In the data rows, the value 50 means zero.
Here is a table of points, one per row:
c(93, 23, 20, 54, 52, 72, 54, 68, 53, 41, 61, 92, 27, 73, 15, 88, 42, 71, 50, 37, 34, 7, 46, 67,
  75, 92, 44, 62, 19, 17, 39, 72)
c(49, 72, 56, 26, 39, 57, 43, 64, 57, 31, 70, 43, 68, 43, 63, 43, 38, 44, 43, 38, 60, 39, 55, 54,
  59, 68, 83, 59, 47, 76, 55, 70)
c(68, 67, 39, 38, 18, 58, 42, 55, 39, 41, 54, 65, 45, 53, 45, 36, 52, 49, 64, 41, 75, 42, 53, 52,
  48, 67, 52, 51, 61, 68, 63, 36)
c(56, 49, 41, 56, 48, 52, 43, 47, 59, 30, 44, 49, 52, 64, 62, 51, 56, 57, 48, 62, 39, 50, 46, 47,
  55, 51, 39, 48, 40, 39, 51, 48)
c(45, 34, 36, 41, 52, 56, 59, 64, 68, 71, 62, 63, 53, 35, 19, 66, 68, 58, 34, 60, 67, 48, 41, 71,
  44, 53, 47, 55, 52, 39, 31, 52)
c(58, 42, 35, 51, 71, 33, 52, 35, 81, 80, 58, 44, 58, 52, 40, 36, 67, 52, 36, 75, 56, 32, 46, 49,
  40, 56, 49, 43, 64, 36, 55, 57)
c(49, 50, 52, 64, 52, 59, 52, 41, 37, 53, 38, 48, 55, 44, 40, 57, 60, 30, 54, 37, 40, 48, 55, 52,
  43, 34, 44, 38, 68, 47, 55, 47)
c(51, 41, 53, 54, 51, 63, 55, 53, 60, 58, 58, 51, 45, 62, 46, 55, 66, 70, 71, 68, 65, 62, 52, 69,
  50, 35, 44, 50, 59, 51, 33, 52)
c(50, 52, 56, 52, 65, 44, 71, 44, 50, 52, 49, 58, 58, 41, 62, 25, 51, 55, 42, 42, 40, 59, 58, 44,
  50, 58, 49, 53, 56, 48, 57, 29)
c(20, 42, 67, 51, 43, 52, 62, 38, 42, 53, 37, 27, 70, 43, 48, 35, 48, 55, 40, 55, 42, 44, 58, 27,
  71, 34, 56, 29, 53, 32, 60, 60)
c(55, 57, 51, 51, 47, 67, 46, 32, 35, 34, 43, 58, 40, 55, 50, 59, 64, 31, 37, 38, 47, 56, 54, 35,
  50, 40, 51, 47, 59, 54, 48, 45)
c(38, 47, 51, 50, 56, 42, 56, 47, 43, 51, 45, 47, 48, 60, 63, 50, 48, 44, 52, 53, 46, 55, 52, 48,
  44, 48, 29, 37, 43, 41, 53, 39)
c(67, 36, 27, 54, 40, 59, 31, 66, 62, 57, 63, 54, 33, 53, 50, 57, 70, 49, 56, 53, 59, 53, 31, 74,
  34, 63, 28, 72, 55, 45, 29, 55)
c(52, 49, 48, 56, 51, 58, 51, 53, 49, 45, 54, 47, 48, 40, 47, 57, 60, 39, 39, 52, 56, 43, 38, 65,
  48, 38, 48, 54, 50, 37, 43, 48)
c(55, 53, 41, 57, 59, 51, 56, 33, 45, 38, 23, 68, 40, 53, 27, 60, 75, 3, 87, 62, 50, 56, 46, 40,
  52, 59, 46, 47, 25, 21, 43, 40)
c(34, 22, 32, 71, 87, 27, 93, 66, 38, 67, 43, 67, 47, 48, 70, 31, 48, 54, 60, 47, 21, 44, 75, 50,
  26, 52, 10, 49, 38, 33, 43, 0)
c(55, 47, 32, 70, 53, 32, 49, 16, 35, 43, 34, 19, 61, 66, 6, 26, 30, 30, 25, 44, 52, 67, 55, 16,
  59, 17, 90, 55, 53, 91, 45, 48)
c(53, 31, 45, 71, 77, 35, 72, 44, 55, 73, 51, 45, 53, 36, 39, 57, 55, 47, 60, 47, 21, 62, 60, 52,
  34, 49, 28, 39, 66, 31, 39, 39)
c(55, 65, 53, 32, 27, 59, 46, 59, 45, 35, 55, 52, 53, 57, 55, 41, 44, 44, 51, 45, 62, 42, 55, 51,
  61, 57, 59, 55, 41, 58, 65, 53)
c(39, 46, 61, 27, 41, 52, 73, 52, 37, 57, 30, 58, 71, 75, 76, 36, 46, 48, 77, 41, 53, 54, 77, 47,
  61, 42, 47, 39, 37, 61, 68, 26)
c(39, 66, 58, 30, 20, 62, 43, 59, 22, 35, 44, 47, 62, 55, 57, 42, 40, 44, 23, 45, 60, 29, 61, 20,
  79, 50, 73, 55, 31, 63, 79, 54)
c(62, 68, 38, 38, 32, 71, 43, 84, 57, 37, 76, 57, 57, 45, 52, 57, 65, 38, 37, 35, 81, 25, 37, 88,
  58, 30, 56, 67, 48, 50, 61, 46)
c(78, 59, 37, 66, 68, 60, 51, 48, 53, 40, 53, 42, 25, 45, 42, 38, 72, 71, 45, 54, 41, 41, 34, 61,
  40, 57, 61, 71, 54, 51, 42, 61)
c(67, 41, 52, 58, 50, 43, 34, 53, 63, 50, 56, 60, 28, 63, 53, 51, 66, 45, 70, 56, 56, 53, 41, 61,
  34, 74, 48, 66, 48, 49, 42, 51)
c(30, 38, 74, 51, 61, 45, 68, 70, 51, 66, 41, 70, 27, 54, 54, 42, 55, 57, 54, 44, 30, 42, 57, 71,
  69, 50, 28, 25, 38, 29, 57, 56)
c(39, 40, 52, 47, 57, 50, 43, 51, 75, 51, 57, 47, 51, 50, 47, 45, 51, 66, 50, 71, 53, 62, 39, 55,
  55, 54, 49, 65, 38, 37, 37, 60)
c(56, 45, 49, 57, 13, 81, 16, 72, 13, 51, 34, 56, 48, 71, 59, 80, 68, 20, 46, 23, 63, 64, 49, 23,
  81, 42, 69, 53, 40, 66, 80, 51)
c(62, 70, 56, 34, 32, 65, 39, 59, 39, 41, 55, 51, 55, 48, 47, 46, 53, 50, 46, 50, 67, 42, 51, 48,
  63, 53, 66, 55, 57, 62, 57, 59)
c(74, 72, 89, 56, 32, 35, 74, 2, 51, 69, 59, 46, 58, 42, 46, 23, 38, 63, 23, 56, 43, 40, 55, 37,
  10, 52, 32, 56, 17, 57, 72, 56)
c(82, 53, 30, 64, 57, 46, 42, 66, 53, 65, 82, 53, 46, 35, 58, 52, 60, 57, 45, 61, 56, 56, 23, 57,
  23, 64, 59, 93, 45, 46, 43, 63)
c(84, 31, 27, 58, 60, 49, 32, 64, 30, 69, 46, 86, 0, 71, 53, 81, 61, 55, 71, 42, 69, 73, 38, 93,
  28, 67, 26, 55, 64, 39, 37, 30)
c(39, 45, 46, 51, 43, 41, 57, 42, 49, 53, 52, 45, 53, 40, 52, 38, 53, 53, 55, 54, 50, 49, 57, 36,
  50, 48, 49, 61, 54, 48, 48, 48)
c(63, 41, 34, 44, 60, 49, 45, 74, 50, 54, 77, 72, 43, 58, 59, 62, 40, 65, 59, 39, 59, 44, 36, 75,
  27, 73, 57, 78, 43, 28, 43, 37)
c(48, 56, 60, 49, 57, 45, 55, 52, 59, 45, 61, 47, 55, 40, 48, 40, 46, 54, 52, 56, 42, 48, 32, 48,
  47, 52, 66, 64, 52, 48, 40, 53)
c(25, 23, 53, 92, 73, 6, 54, 18, 60, 74, 33, 45, 42, 91, 54, 36, 18, 47, 92, 53, 35, 86, 93, 35,
  21, 44, 23, 30, 75, 58, 55, 7)
c(55, 50, 54, 51, 54, 49, 55, 46, 59, 54, 50, 54, 45, 47, 46, 56, 60, 56, 58, 58, 61, 53, 47, 51,
  39, 63, 38, 49, 60, 51, 47, 44)
c(32, 45, 51, 55, 48, 53, 55, 44, 65, 63, 41, 45, 56, 38, 65, 63, 72, 36, 49, 49, 41, 53, 47, 44,
  64, 34, 42, 38, 57, 42, 37, 53)
c(50, 56, 62, 56, 51, 54, 55, 31, 56, 47, 46, 39, 45, 44, 44, 47, 55, 50, 42, 52, 51, 48, 57, 42,
  53, 47, 66, 55, 55, 54, 50, 63)
c(38, 36, 59, 57, 59, 61, 48, 50, 47, 60, 31, 65, 42, 83, 62, 67, 61, 49, 57, 50, 41, 54, 52, 48,
  45, 51, 37, 51, 42, 53, 53, 36)
c(51, 49, 51, 52, 51, 50, 59, 69, 51, 43, 44, 54, 53, 52, 53, 45, 51, 75, 45, 66, 41, 55, 45, 49,
  63, 48, 48, 54, 49, 53, 31, 51)
c(14, 48, 44, 54, 67, 53, 43, 49, 49, 68, 60, 29, 43, 36, 81, 69, 22, 41, 57, 46, 32, 58, 56, 55,
  36, 71, 32, 20, 46, 42, 42, 64)
c(62, 68, 63, 6, 68, 30, 20, 27, 55, 0, 28, 24, 40, 36, 42, 45, 28, 55, 49, 72, 41, 66, 26, 41,
  31, 40, 47, 46, 33, 76, 62, 25)
c(56, 48, 59, 53, 48, 49, 51, 38, 47, 36, 41, 50, 43, 53, 54, 49, 48, 48, 50, 41, 51, 59, 39, 48,
  49, 51, 52, 50, 52, 50, 44, 49)
c(56, 60, 64, 50, 47, 48, 40, 36, 57, 47, 52, 47, 56, 40, 48, 55, 53, 42, 52, 53, 59, 52, 49, 38,
  49, 56, 60, 63, 62, 53, 45, 54)
c(52, 49, 68, 51, 62, 54, 10, 47, 77, 36, 58, 47, 44, 58, 25, 81, 65, 73, 46, 83, 67, 85, 22, 53,
  52, 61, 70, 68, 38, 62, 12, 79)
c(64, 38, 44, 62, 44, 42, 55, 43, 35, 56, 28, 64, 45, 48, 48, 58, 56, 22, 53, 39, 62, 56, 40, 57,
  38, 36, 28, 43, 65, 46, 44, 39)
c(39, 65, 47, 39, 42, 66, 72, 57, 41, 54, 67, 43, 82, 32, 58, 36, 33, 33, 41, 29, 46, 38, 64, 49,
  65, 36, 57, 40, 62, 52, 70, 58)
c(54, 65, 75, 43, 28, 54, 52, 58, 29, 25, 53, 59, 55, 21, 35, 10, 50, 51, 18, 35, 42, 27, 53, 30,
  56, 36, 47, 41, 72, 70, 67, 48)
c(33, 60, 58, 49, 55, 49, 50, 39, 41, 44, 35, 35, 49, 59, 52, 39, 42, 46, 46, 28, 53, 52, 57, 47,
  47, 39, 57, 34, 66, 52, 63, 45)
c(50, 7, 48, 58, 37, 53, 59, 52, 35, 85, 48, 25, 55, 68, 77, 41, 60, 92, 39, 51, 19, 27, 63, 52,
  60, 53, 46, 29, 79, 19, 51, 71)
c(18, 57, 47, 52, 65, 52, 56, 40, 42, 71, 50, 42, 58, 34, 73, 61, 33, 44, 63, 45, 33, 57, 62, 56,
  42, 58, 39, 20, 53, 42, 47, 57)
c(58, 68, 49, 27, 27, 63, 42, 56, 49, 41, 51, 55, 63, 53, 47, 47, 47, 50, 50, 52, 68, 45, 45, 49,
  66, 49, 69, 48, 54, 66, 57, 64)
c(40, 58, 36, 72, 54, 15, 36, 47, 78, 41, 46, 49, 44, 66, 36, 42, 37, 39, 66, 50, 51, 50, 64, 35,
  41, 57, 61, 58, 61, 53, 56, 35)
c(29, 53, 58, 47, 44, 55, 61, 40, 44, 54, 43, 30, 64, 42, 41, 47, 51, 45, 53, 47, 42, 50, 61, 42,
  69, 33, 54, 39, 48, 46, 57, 54)
c(52, 44, 64, 45, 38, 50, 0, 50, 91, 36, 54, 43, 31, 68, 24, 75, 59, 90, 32, 93, 74, 81, 16, 57,
  64, 75, 76, 76, 32, 72, 19, 79)
These points spread out most along one direction. Take the direction at right angles to it along which they spread out most. Go by this last direction. How many in every 100 of the points above lie lower along it than each point below? Answers are rounded to whole numbers. More than half of the points above lie lower than the first one.
c(44, 60, 46, 57, 50, 47, 70, 35, 51, 47, 51, 36, 71, 47, 33, 30, 53, 34, 43, 61, 27, 48, 58, 42,
  76, 39, 61, 31, 46, 52, 52, 56) 20
c(57, 42, 69, 65, 40, 23, 47, 35, 29, 56, 15, 34, 63, 45, 54, 56, 10, 59, 31, 60, 58, 64, 56, 34,
  70, 12, 54, 26, 29, 76, 68, 67) 11
c(49, 68, 40, 26, 40, 61, 78, 70, 35, 52, 58, 68, 70, 40, 69, 29, 41, 41, 60, 26, 54, 7, 73, 52,
  52, 48, 44, 45, 44, 36, 80, 38) 22
c(47, 35, 68, 49, 46, 61, 40, 54, 45, 45, 39, 38, 50, 36, 35, 68, 53, 41, 50, 61, 49, 57, 43, 42,
  50, 42, 36, 36, 52, 52, 30, 53) 45
c(50, 53, 55, 55, 58, 52, 40, 50, 50, 48, 58, 59, 39, 50, 51, 58, 56, 55, 50, 53, 54, 63, 38, 50,
  49, 56, 54, 57, 58, 54, 41, 50) 56
c(36, 55, 40, 30, 40, 57, 41, 80, 42, 28, 63, 63, 40, 57, 60, 50, 44, 48, 51, 46, 62, 31, 46, 56,
  62, 61, 59, 62, 37, 54, 64, 50) 31
c(41, 43, 46, 54, 59, 46, 61, 43, 51, 53, 42, 53, 52, 51, 56, 50, 56, 54, 58, 53, 48, 61, 55, 50,
  52, 47, 53, 44, 46, 45, 50, 47) 56
c(18, 56, 70, 56, 50, 46, 49, 46, 55, 73, 55, 25, 80, 21, 77, 63, 22, 46, 50, 54, 15, 54, 65, 40,
  54, 68, 39, 26, 75, 46, 49, 77) 36
c(56, 53, 41, 69, 55, 38, 60, 38, 52, 52, 38, 52, 36, 47, 45, 51, 44, 36, 57, 39, 52, 42, 57, 49,
  38, 42, 48, 41, 64, 54, 55, 45) 56
c(46, 72, 74, 34, 44, 48, 56, 48, 56, 39, 68, 43, 73, 36, 74, 40, 10, 45, 50, 38, 50, 40, 58, 37,
  53, 54, 60, 53, 38, 58, 63, 64) 9
c(45, 51, 21, 42, 67, 49, 46, 57, 57, 50, 63, 45, 28, 77, 53, 51, 42, 52, 57, 26, 69, 54, 50, 67,
  41, 27, 45, 42, 52, 66, 36, 36) 65
c(61, 71, 52, 15, 58, 36, 41, 53, 58, 29, 54, 38, 61, 25, 35, 59, 47, 72, 33, 69, 42, 55, 38, 45,
  46, 39, 60, 65, 38, 58, 54, 44) 22
c(58, 43, 28, 46, 60, 57, 55, 82, 62, 62, 74, 68, 51, 29, 45, 63, 64, 64, 48, 37, 54, 41, 41, 78,
  37, 49, 55, 73, 46, 36, 34, 56) 85
